Here are some points, one per row:
[-0.16 -1.40 0.99 0.50 -0.24 -2.22 -0.25 1.50 -0.45 1.49 2.27 -0.43
 -0.53 0.22 -0.25 -0.10 -1.43 -0.99 -0.34 0.43 1.79 -0.11 -0.10 -0.79]
[-1.18 -0.72 1.29 -0.54 -0.06 0.32 -2.21 1.17 0.13 0.19 -0.99 1.37
 -1.30 -0.23 0.72 1.25 1.32 1.54 0.56 -0.87 -0.21 0.46 0.12 -0.57]
[-1.09 -1.36 2.23 -0.37 0.93 0.27 0.63 -1.52 0.74 -0.94 1.01 0.01
 -1.08 0.20 0.36 -0.19 -1.04 -1.12 -0.46 -0.86 0.15 0.67 -0.47 -1.06]
[-0.26 0.53 -0.68 -0.32 -1.84 0.37 0.32 0.79 2.57 -0.54 0.99 0.06
 -1.20 -0.25 -1.60 -1.23 -0.31 -0.37 0.89 -0.80 -0.14 0.30 1.17 1.17]
[0.33 -1.87 -1.00 0.37 1.96 -1.21 -0.92 -0.52 0.96 -1.59 0.36 -0.30
 0.00 -0.29 0.72 0.68 0.74 0.67 -0.34 -1.17 0.13 0.23 -1.45 1.43]
[1.14 0.21 0.71 1.16 0.13 -0.88 0.39 1.74 -0.22 -0.35 -0.29 -0.06
 1.47 1.15 -0.68 0.26 0.15 1.88 -2.27 0.00 0.15 -1.26 -0.06 -0.01]
[0.46 -0.30 -0.34 -0.96 0.06 -0.54 0.23 -1.35 0.58 0.11 -1.08 0.48
 -1.33 1.68 1.17 -0.21 -0.24 1.60 1.25 1.44 -1.58 -1.23 -1.07 -0.23]
[1.53 -0.10 -0.44 -0.12 0.71 0.29 1.11 0.01 -0.20 -0.10 -1.29 -0.16
 -0.68 1.77 -1.36 -1.15 0.31 -0.88 0.57 -1.22 -0.05 -1.62 0.17 1.43]
[-0.88 0.45 0.02 -0.35 -0.54 0.23 -0.38 0.62 0.97 0.01 -1.75 -0.15
 -0.08 0.20 -0.49 0.34 -0.85 -2.31 0.04 -0.55 0.82 -0.92 -1.56 -0.34]
[0.16 -0.78 -1.34 -2.33 -1.12 -0.50 1.67 1.84 -0.45 0.43 -0.13 -0.01
 0.44 -0.27 0.14 0.63 0.04 -0.86 0.26 0.81 1.24 1.24 -1.17 -0.03]
[1.05 1.34 -0.38 1.53 1.09 -1.10 -0.47 1.42 -0.76 -0.50 0.80 -0.05
 -1.26 -0.61 0.98 0.24 0.02 0.37 0.17 -0.21 0.49 1.00 -0.07 -1.13]
[-1.80 0.47 -0.14 0.64 0.44 -0.72 -1.25 -1.31 -0.50 -0.89 -0.78 0.27
 1.76 0.33 0.40 -2.63 0.49 0.92 0.50 -0.02 1.71 0.80 -0.40 0.01]
[1.09 -2.62 1.37 0.21 -2.18 0.72 0.69 -0.35 0.08 -0.85 -0.21 0.27
 0.10 0.75 1.06 -0.01 -0.85 1.06 0.44 -0.81 1.23 -0.69 -0.52 -0.53]
[-0.94 0.14 -0.97 1.83 1.68 -0.04 0.31 1.23 -0.91 -0.35 -0.66 -0.21
 -0.57 -0.95 -0.41 0.79 -0.44 -1.65 0.34 0.84 0.40 -0.68 0.93 0.24]
[0.87 0.68 -0.45 1.12 0.56 0.61 2.76 -0.55 -0.18 -1.10 -1.28 0.86
 -0.82 1.10 1.53 1.35 -0.23 -0.29 -0.74 0.24 0.55 0.30 -0.13 -0.86]
[-1.99 0.74 0.50 0.80 -1.15 -1.83 -0.97 0.24 -0.27 0.03 0.33 0.14
 -1.07 2.67 -1.46 -0.20 -0.29 0.20 -1.18 0.18 -1.33 -0.76 -0.12 1.67]
[0.26 0.86 0.38 0.18 -1.01 -0.15 0.87 -0.22 -0.03 -1.64 1.22 1.43
 -0.88 -1.79 0.19 0.61 -0.74 1.43 0.39 1.71 1.29 0.24 0.93 2.36]
[-1.22 -0.38 1.33 -0.76 0.73 1.12 0.28 2.39 -1.79 -0.53 -0.58 -2.25
 -0.29 -0.87 -0.79 -0.54 -1.39 1.15 0.98 0.33 -2.01 -0.38 -0.48 -0.41]
[-0.39 0.04 -0.86 1.48 0.40 0.47 0.66 0.03 1.27 1.99 1.05 -0.10
 -0.30 -0.83 -1.84 1.86 0.39 1.80 0.87 -0.47 -0.58 -0.08 -2.34 -0.40]
[-0.33 0.35 -0.60 -0.31 0.83 -0.25 0.81 0.19 0.28 0.53 0.62 -0.19
 1.39 -0.63 -1.10 -0.78 0.82 1.55 0.15 0.02 1.12 -0.54 -0.31 0.18]
[1.91 0.15 1.45 -0.38 0.13 -1.18 -1.08 -0.60 0.01 0.99 -0.96 -0.80
 1.21 0.84 -0.01 -0.54 0.67 -0.78 -0.38 0.57 -0.20 1.57 0.52 -0.74]
[-1.53 -2.17 -1.87 0.94 0.03 0.82 -0.68 -0.98 -0.17 -0.40 0.94 0.29
 2.63 0.77 0.24 1.35 -0.80 -1.53 1.12 1.39 -1.32 -0.56 0.23 0.01]
[-0.64 -0.53 0.07 -0.95 1.29 0.33 0.46 -0.91 -0.87 1.33 1.04 -0.01
 -1.07 0.46 1.27 -0.79 1.06 -0.06 0.68 -0.41 -1.14 -0.62 1.22 1.04]
[-1.11 1.15 1.21 1.10 -0.45 1.22 -0.44 0.12 -0.16 0.63 0.29 -0.26
 -1.09 -1.08 1.77 -0.03 1.17 -0.95 -1.06 1.08 -0.06 -0.42 -1.39 1.81]
[0.99 1.14 0.64 -1.88 1.31 1.15 0.15 -0.96 -0.72 0.29 1.67 -2.26
 0.74 1.60 0.41 0.35 -0.34 0.29 0.39 0.41 1.66 0.13 0.33 1.04]
[1.91 0.27 1.23 -0.05 0.18 0.62 -1.70 -0.34 -1.22 -0.37 -0.19 0.54
 -0.44 -0.14 -0.16 0.24 -1.49 -0.64 1.68 -0.17 -0.56 1.18 -0.57 -0.21]
[0.20 -0.02 -1.98 0.66 0.81 0.42 -0.43 1.64 1.71 0.52 -0.70 -0.74
 -1.37 1.04 0.47 -1.50 0.69 0.24 0.98 0.12 0.81 1.99 0.57 -0.10]
[2.06 -0.32 0.87 -0.33 0.62 -0.40 0.21 -0.03 0.82 0.87 0.40 0.48
 1.03 -1.20 0.61 1.04 -0.15 -1.43 -0.49 -2.53 -1.02 -0.92 1.33 1.28]
[0.04 -0.84 -0.06 0.50 -0.27 -0.70 -0.11 1.07 0.25 -0.35 -0.70 0.79
 0.74 -1.40 0.41 -2.60 0.66 -0.58 0.48 0.54 0.44 -1.71 0.55 -0.24]
[-1.35 1.50 0.57 -1.68 0.50 -2.58 0.94 -0.54 0.80 -2.04 0.15 0.47
 0.46 -0.74 -1.17 0.60 1.18 -0.74 0.58 -0.41 -0.90 0.51 -0.54 -1.41]
[0.84 -1.46 -0.57 -0.39 -1.53 -1.54 0.01 -1.15 -1.04 0.20 -1.12 -2.03
 -1.01 -1.25 -0.34 0.84 1.72 -0.27 -0.77 0.65 -1.10 1.54 0.62 0.66]
[-0.33 0.28 -1.13 0.28 -0.70 -0.17 -0.12 -2.13 1.36 0.22 -0.04 -2.08
 -1.36 -0.43 0.58 0.17 -1.43 0.35 -0.97 0.92 0.09 -1.30 2.32 -2.35]
[1.20 0.64 0.02 2.04 -1.54 0.79 0.63 0.12 -0.22 -0.73 1.21 -0.45
 1.75 0.94 0.36 -0.53 0.58 -0.12 0.78 -0.48 -2.62 1.69 0.60 -0.30]
There is one direction along which these points spread out most. Where along it does each point below lie, from 0 to 99? 50 is the average, and the first point above lies past it. One standard deviation of the points above along it is 16.
[1.38 0.40 -2.26 -1.38 -0.22 0.24 -0.97 -0.55 -2.29 -0.48 1.02 1.47
 -0.75 0.38 -0.63 -0.49 -0.05 -0.90 -1.48 0.73 -0.85 -0.20 -0.89 0.00] --> 43
[0.31 0.72 -0.89 -0.54 0.04 0.18 -1.15 -0.06 1.14 -0.54 -1.57 -1.25
 1.49 -1.82 0.48 0.11 -2.60 0.64 -1.45 -0.44 -0.23 0.30 -1.00 1.83] --> 52
[0.00 1.37 1.21 -0.10 -0.48 -0.55 -0.44 0.52 0.62 0.40 -0.92 0.04
 1.15 0.34 0.64 1.93 1.05 -0.11 1.94 1.62 0.83 -1.19 1.16 0.37] --> 51
[0.01 1.57 -0.12 -0.15 -1.29 0.90 0.13 0.11 0.40 0.17 1.29 -0.88
 0.56 -0.91 1.35 -1.42 1.55 -0.48 -0.25 -0.53 -0.32 -1.24 -2.31 -1.62] --> 54
[-1.46 -1.11 1.13 -0.05 0.83 1.23 2.27 -0.40 -0.12 1.13 -0.99 0.56
 0.73 -0.29 -0.19 -0.80 0.84 0.33 -1.79 0.82 -0.46 1.51 0.87 0.09] --> 47
[1.07 -0.73 0.29 -0.82 0.78 2.65 -1.66 0.39 0.76 -1.18 0.74 0.75
 -0.13 -0.08 -1.81 0.46 1.89 -0.16 -1.48 0.88 0.30 -0.93 1.09 -1.44] --> 47
[0.61 0.48 0.96 0.82 -0.16 0.96 -0.16 -2.14 0.18 1.57 -0.74 1.15
 -0.21 -0.03 -2.39 0.21 -0.73 -0.46 0.09 0.58 1.09 1.29 -0.86 0.04] --> 45
[-0.43 0.04 -0.81 0.40 -0.80 0.32 0.43 -1.84 -2.87 0.49 -0.73 0.10
 -0.15 -1.32 -0.91 0.05 0.23 0.88 0.72 -2.63 0.93 -1.09 1.13 -0.72] --> 45
[-2.37 0.73 -0.84 -0.68 -1.00 0.42 -0.49 1.15 -0.57 -0.01 0.21 0.51
 0.87 1.31 0.53 1.20 0.06 -0.09 -0.84 -1.93 1.33 1.26 1.02 -0.07] --> 61
[0.01 0.48 -0.73 -1.12 0.57 -0.08 -0.07 0.16 0.35 1.90 0.09 2.62
 0.44 -0.35 1.18 -0.81 -2.25 0.85 -0.56 0.20 -1.88 0.23 0.93 -1.06] --> 45
